In the data rows, the value 128 means zero.
Here are some points, one per row:
[120  93  87 185 153 111  71 162 118 151 106 163  50 144 122 128 166 147
 144 114 206 113 124  92 139 107 100  94  90 105 118 145 165  97  85 169
 120 112 102 155 108 168  92 109 128 160 125 210]
[141  89 163  94  92 168 107 119  86  71 103  75 104 165 152 195 202 127
 125 172 129 145 122 116 102 154 107 131 129 116  93  97 119  80 116 120
 135 120 114 164 101  70 167 145 147 148 153 102]
[101 213 113  73 130  91 103  64 129  68  69 116 119 107 107  90 152 142
 155 136 117 123  92  92  91 116 109  98  99 109 120 162 128 103 133 145
 126 110 135 162 138 127  86 134 162 111 130 103]
[105 129 149  94 127  79 148 182 137 111 212  53  70 183 117 139 161 192
  70 154  77  80 146 154 149 130 131 138  93 148 144 145 139  84 148 130
 134 117  98 122 159 156 130 185 119 125 105 161]
[148 109 136  95 170 193  70 149 130 165  82 101 161 159 126 147 150 101
 122 119  96 126 122 168 113  59 122 130 108 139 160 121 106 110 130 157
 105 144 171 149  91  97 127 146 100 150  70 111]
[118  69 149 137 119 121  88 160  94 110 142 151 182 120  91  90 210 123
 128 151  99 149 138 122 112 156 190  87 170  92  88 132 137 140 122  98
 105 133 131 136 169 191 106 129 105 111 122 127]
[145 104  50 158  98  74 176 158 127  84 130 134 157 131 182 172 175 123
 185 119  69 104 127 171 147 137 130 131 130  79 144 150 158 188 133 183
 146 125 109 118 129 155 132  56 120 118 121 119]
[ 97  86  92  97 178  49  74 119 146 168 145 130 145 164 154 152 102 149
 136 101 120 175 103 144 138 124 167 188  90 124 121 119 101 160 167 152
  77 138 163  90 130 112 169 129 133 100 179 123]
[134 160 108  90  96 169 101 177 130 130 127  66 137 116 167 107 133 167
 149 108 180  84 155 113 175 161 152 136  95 148 109  99 155 119 165  94
 163 168 148 109 108 109 157 114 129 170 148 150]
[120 138 102 177 185 181 115 105 180 102 135 107 137 125  89 139 135 140
 111 162 139  97 125  91 114  86 156  88 110 158 181 138 111 187  79 123
 156 126 106 117  48 143 131 128 111 100 111 140]
[118 215 134 133 148 158 149 113  86  70 157 196 124 179  97 123 153  51
 138 104 161 102 171 123  89 185 111 164  88  74 124 133  64 128 139 137
  93 122 125 127 113  91 119 127 122 107 153 141]
[181 138 124 148 215 145 125 111 188 150 184 120 154 102 126 147 146  99
  74 138  91 130 125 122 126 182 112 143 165 173 134 123 177  80  78 137
 127 118 155 123 117 135 132 108 171 147 156 127]
[170 155 101 162 140 114 149 131 116  84 104  96 128 150 145 105 119 149
  60 139 170 105  57 123  94 118  78 131 165 110  80 126 112 135 181 118
  95 173 179 121 134 186 214 125 121 172 159 146]
[121 122 134  98 119  95 145 164 103 114 117 120 128  58  26 110 147 105
 112 127 132 106 131 192 113 135 112 128 136 112 140 156 147  84 124 170
 165 121 136 119 108  59 127 139 113 100 181 147]
[ 62 101 133 133  73 124 160  57 143 122  86 122 163 157  85 120 125 170
 135  47 131 116 178 109 130 158 133 104 147 159 178 127 120 114 129  66
 101 154 175 136 129 142 152  90 155  93 142 131]
[107 167 132 122 198  88 187 172 141  90 158 111  65 142 146 122 121 137
 190 141  71 150 115 110 110 137 121 133 153 158 139  86 113 106 158  85
 148 104 145 121 101 130 137 114  80 150  85 180]
[153  97 108 129 152 161 152 189 143 141 155 168 136  99 122 106  98 187
 178 161 156 135  92 156 132 126 110 104 169 121 154 108  86  99 101 124
 144 133  68 131 139  85 102  89 163 114 164  71]
[146 114 126 102 167 102 183  75 173 103 107 142  70 116 128 104 141 119
 131 100 146 112 158 219 129 107 177  81 139 140 103  49  95 180 166  96
 146 108 134  94 120 143 154 186 160 134 159 129]
[110 138 186 169  93  81 119  84 129  70 108  99 150 111 163 152  87  91
 160 130 166 168  67 145 195 151 147 113  93 118 177 161 144 149 135 120
 154 133  81  96 143  95 163 143  78 152 118 116]
[ 87 133 172 112 132 116 101 138 149 161  87 130 116 157  95 150 155 172
 171 105 164 116  89 138  76 107 118 174 141 145 182 162  95 140 153 122
 153 128  97 121 116 148 129 123  94 189 176 161]
[158 171 108 102  88 103 114 116 166 175 160 104 122 124 159 113 138 121
 106 140 130 152 171 167  97 116  98  72 162  90 145 177 114 163 128 152
  74 207 113 130  91 147  58  86  94 116 100 112]
[112 132 118  94 105  96  96 101 155 132 150 160 137 145 154 111 109 169
  47 122 124 156 114 162  90 133 100 113  87  74 130 130 131 142   6 107
 107  98  96 173 135 126 138 116 122 107 137 106]
[192 178  79  77 143 177 128 111 162 164 149 123 125 165  99 177 144 145
 142  91 103 101  95 110 123 129 127 160 179 119 114 125 156 143  89 104
 168  65 122  80 171 146 112 107 121 149 152  88]
[128 139  93 139 118 111 145 127 155  80 121  98 145 153 137 134  32 110
 186  88 115 148 156 137 151 116 161 116 163 136  73 206 116  87  71 153
 107  78 178 137 142 125  95  99 152 129 172 147]
[124 124 146  76 108 142 174 180  85 112  56 173 157 114 131 136  99  74
  85  92 121 170 119 113  93  65 157 148 150 124  98 175 145 119 129  99
  92 141  48 145 101 160 145 135 145 145  88 147]
[189  83  90 145 162 167 110 102 180 104 126 107  94 131 129 101 183 124
 129 129  94 166 113 128 204  90 125 142 114 109 136 198  67  93 150 102
 119 134 136 150 189  90 105 115 154 182  89 177]
[ 97 151  99 169 147 136  18 127 104 133 133 113  83  87 157 169  87  96
 107 160 118  86 120 150 149 111 178 122 184  84 125 159 150 168 103  97
 101 108 124 172 131 102 134 166 190 113  93 140]
[119 150 164 137 100 231 168 130 115 146 103 178 100 189 119  88  98 185
 161 238 146 143 150  97 160 136 157 174 122  53 146  86 171 166 141 171
 140 136 140 127 109 126 113 128 174 120 168 143]
[127 125 140 113 118 118 117 105 150 116 134 187  71  60 167 140 118 114
 100 127 129 109 171  79 101 127 152 169 123 147  87 113  83 131 121 142
 143 169 124 133 143 118 116  96  52 175 123  78]
[105 124 108 141 138 109 102  88  81 166 140 140 106 111 140 108 105 131
 132  84  90 148 160 175 125  76  89 166 107 138 116 149 210  84 138  77
 111 153 105 147  97  82 138 102 155 113  88 103]
[167 157 136  95 109 119 141  93 140 125 120 132 110 111  51 160 143 161
 160 138 156 125  66 132 100 158 122 185 126  76 123  82 135 104  93 123
 121 169 153 112 172 122 108 104 151  75  41 133]
[111 179 117 116 165 113 153 123 134  82 159 128 174 126 147 189 148 129
 128 143 154 111 123 123 194  95  98 144 102 106 126 115 121  91 177  90
 108 151 105 218 126 190 129 145 106 100 178 109]
[186 135 119 151 108 151 106 151 178 109 139 167 138 100  83 133  82 137
 100 112 114 110 163 116 161 162  95  90 143 113 158 128 139  55 148 162
 116 106 112  88 175 135 137 183 111 138  69  75]
[135  91 170 159 106 139 140 141 136  70 182 112  91 115 104 166 106 146
 128 169 121 119 132 126  69  80  95 155  66 177  85 138  98 188 100 115
 110 136 167 114 164 144 152 145 153 127 121 107]
[175 109 128 154 109  72 128 106  91 143  87 129 160 155 197 105 153 130
 142 119 158  65 157  55 137  92  89 167 119 124 103 170 139 164 112 111
 133 123  88 104 146  86  84 188 102  47 143 133]
[115  75 135 117 182 149 192 126  93 192 132 143 128 136 163 183 100 168
 140  89 150 126 100 120 146 176 166  81 131 111  96 208  88 126 130 145
 173 119 180 177 137 120 143  84 157  87  88  91]
[141 130 128  89 123 141 142 105  70 177 176 110 102  80 144 144  94 131
 152 119  93 176 124 104 133 167  74 113 139 119 104 138 132 144 105 119
 121 160  76  97  93 155 120 184 174 107 121 128]
[146 142 192 162 110 153 128 143 145 102 211 113 144 156 126  92 123  71
 163  54 197  79  76 171 145 129 138 131 144 175  70 113 159 112 116 140
 145 189  93 157 117  79 102 158  95 120 127 159]
[ 68 109 121  99 134 178 105  95  85  97 131  93 115 143 220  95 122 124
 134 108 142  88 143 165 126 119 127 146 152 143 160 118 118  78  70 159
 146 119 123  94 135 165 176  94 112 135 128  98]
[155 143 138 167  89 106 186 115 100 185 139 169 144 124 173 128 118 111
 127 166 136 122 107 122 104 116 171 135 120  56 192  83  93  34  78  97
 149 115 196 118 149 100 129 170 138 148 126 150]
[ 63 101 124 168  85 121 153 116 157 112 152 140 125 153 162 140 148 146
  89 106  77 175 105  81  61 135 130 132 163 112 116 114 152 132 195 165
 172 124 162 154 104  80 136 122 132 128 160 143]
[ 68  87  60 162 120 120 160 132 138 134 126  19 107 137 121  95 118  86
 110 117 184 196 127  92 119 127 139 165 151 135 141  96 103  91 122 175
 165 119 109 126 167 182 132 146 127 107 127  77]
[178 110 133 101 148 177 179 114 127  86  77 135 102  77 154 181 119 145
 108 114 156 152  93 110  95 163 166 143 117 170 160  90 171 111 148 171
  50 128 134 132 168 112 114 138 104  87 149 166]
[ 74  95 108 132 126 106 203 118 191 147 135 116 128 125  98 167 136  85
 130 184 148  72 125 136 142  94 141 132 164 119 104 128 133 101 149  95
  92 129 129  92  97 134  74 170  97 136 154 103]
[142 166 152 158 102 130 133  75 104 165 153 133 188  44 151 102 167 181
 151 159 171 128 117 159 141 124 161 164 128 181  96 157  97 102 139 164
  99  89 122 107 121 134 182 111 135 138 110 166]
[163 137 137 127 148 114  78 166 157 100  95 135 149  82 137 155 113 123
 139 124 113 119 175 131  74 185 129 151 166 166 147 130 107 126 130  83
 190 148 129 168 167 148 132 163  89  97 172 173]
[126 134 116 113 130  81 119 154 129  90 148  89 163 106 141 131  97 118
 113  67 125  90 123  80 126 135 171 124  92 111 138  95  72 127 139 162
 147 169 128 109  86 171 104 102 208 133 113 136]
[144 105  56 136 110 169 152 102  42 133 121 100 126  86  82 155 113 164
 137 105 115 134 149 130 109 114  79 125  91  95 106  64  90 148 108  91
 134 137 132 149 124 125 123 134  65 176 158 146]
[177 139 130 178  61 150 114  81 121 130 164 146 140 146 124 164 164 153
 138 125 113 153 132 147 110 119 161 166  91 183 150  99 110 103 147 120
 153 140  81 152 119 168  36 143 172 140 147 105]
[122 165  61 135 147 137 106 194 151 116 132 149 101 112 129 135 174 114
 111 163 184 172 145 110  89 143 168  98  57 138 103 140 154  96 114  68
 106 135 120  94  75 107 151 106 104  97  99  81]
[ 78 121  96 118 169 183 186  96 117 142 147 101 192 112 116 112 159  79
  70 117 145 135 116  91 122 104 116 123  77 111 151 128 187 182 116 128
 144  80 141 169 169 105  79 121 144 183 102 156]
Along one direction, these points spread out more than along any other. For each point below, how far along it does it lie, from 0 to 99? The average is 50, and the first point in the table lies past the average. One standard deviation of the points above along it is 16.
[153 108  89 144 110 106 164 112 179 154  90 104 124 117 132  87 124 118
 159 114  97 112 119 157 142 190 136 173  76 107 111 154 119 125 122 167
 157 106 150 194  80 168 161 130 118 117  95  88] 53
[114 154  97  81  86 159  78 158 122 152 138 164 102 117 174 118 110  71
 151 118 140 145  72 151  70 115 138  43  56 170 136 157 153 118 142 133
 139 139 170 126 174 192 104 149 141 130 157 116] 60
[177 160 158 117 119  99 143 159  91 129  98 124 104 128 109 159 158 145
  35 116 168 153 154 165 174  71 126 123 139 175 119 101 129 135 145 165
 182  87 175 131  87 141 105  77 113 117 132 124] 43
[128  74 135 129 140 133  84  81 101 118 176 127 165 143  93 114  96 104
 158 127 119 117 124  62 143 109 146 108 134  87 113 135 126 104 152 160
 166  87 173 106 107 165 183  98  67  64 115 127] 51
[ 64 183  48 162 119 146 127 138 110 132  75 176 135 146 108 148 169 133
  89 140  88 119  78  98 174 132 118 136 146 173  99 162  87 141  75 162
 180 199 134 110 138  93 140 173 164 144 112 129] 58
[130  90 138 112 170  83  79 118  99 128 125 161 123 118 124  95 156 117
 126 159 135 137 102  87 190 145  68 113 130 188 153 135 116 135 120  99
 103 108 143 147  90  87  84 123 151 142 154 117] 61
[ 83 121 129 119  78 130  87 138 169 167  99 118 165 142 154 148  77  89
  98 133 114 110 107 133 154 179 105 144 131 118  82  90  63 116 192 127
 110  29  94 114 149 126  99  66 110  97 118 155] 49
[130 146 148 179 131 180 124  94 147 152  92  77 110 135 125 148 179 104
 119 136 182 148 151 129 160 100 125 136 126 102 133 124 100 152 137 113
 178 159  80  98 190  97 181  72 160  76 157 190] 44
[ 91 125  74 118  98 137  98 144 169  71 128 190 164 120 183 141 150 156
 114 113 215 153 142 168 115 151  87 152 148 128 142 157 120 119 144 125
 135  83 152 103  85 122  97 170 148 132  61 149] 57
[143 137  82  88  69 127 137 169 178 147 184 174  95 119 126 126 163  93
 177 114 124 167 138  70 159  81 109 110 154 171 140 109 124 174 118 144
  92 104 145 205 139  91 200 143 154 103  92 134] 59
[ 95 159 235 204 133 152 135 176 122 122 126 102  92  77 158 114 186 129
 167  57 113 121 107 149 159 124  99 169 122 113 126 139  99 160 137 119
  97 102 162  96 113 126 107 142 111 118 141  68] 39
[132 166 146 167 147  44 110 160 109 157  99 117 192 170 121 118 128 134
 155 156 161 143 180 141 107  98  99  65 132 140  92  93 152 116 123 147
 127 130 122 133 182  97 125 122 144 183  86  94] 58
[166 115 100 130 117 152 125 117  85 138 140 157 105 138  93 140  80  97
  90 162 130  81 108 154 130 158 103 171 188 160 189 172 174 138 188 125
 146 136 166 115 148 146 122 122 143 124 113  85] 52
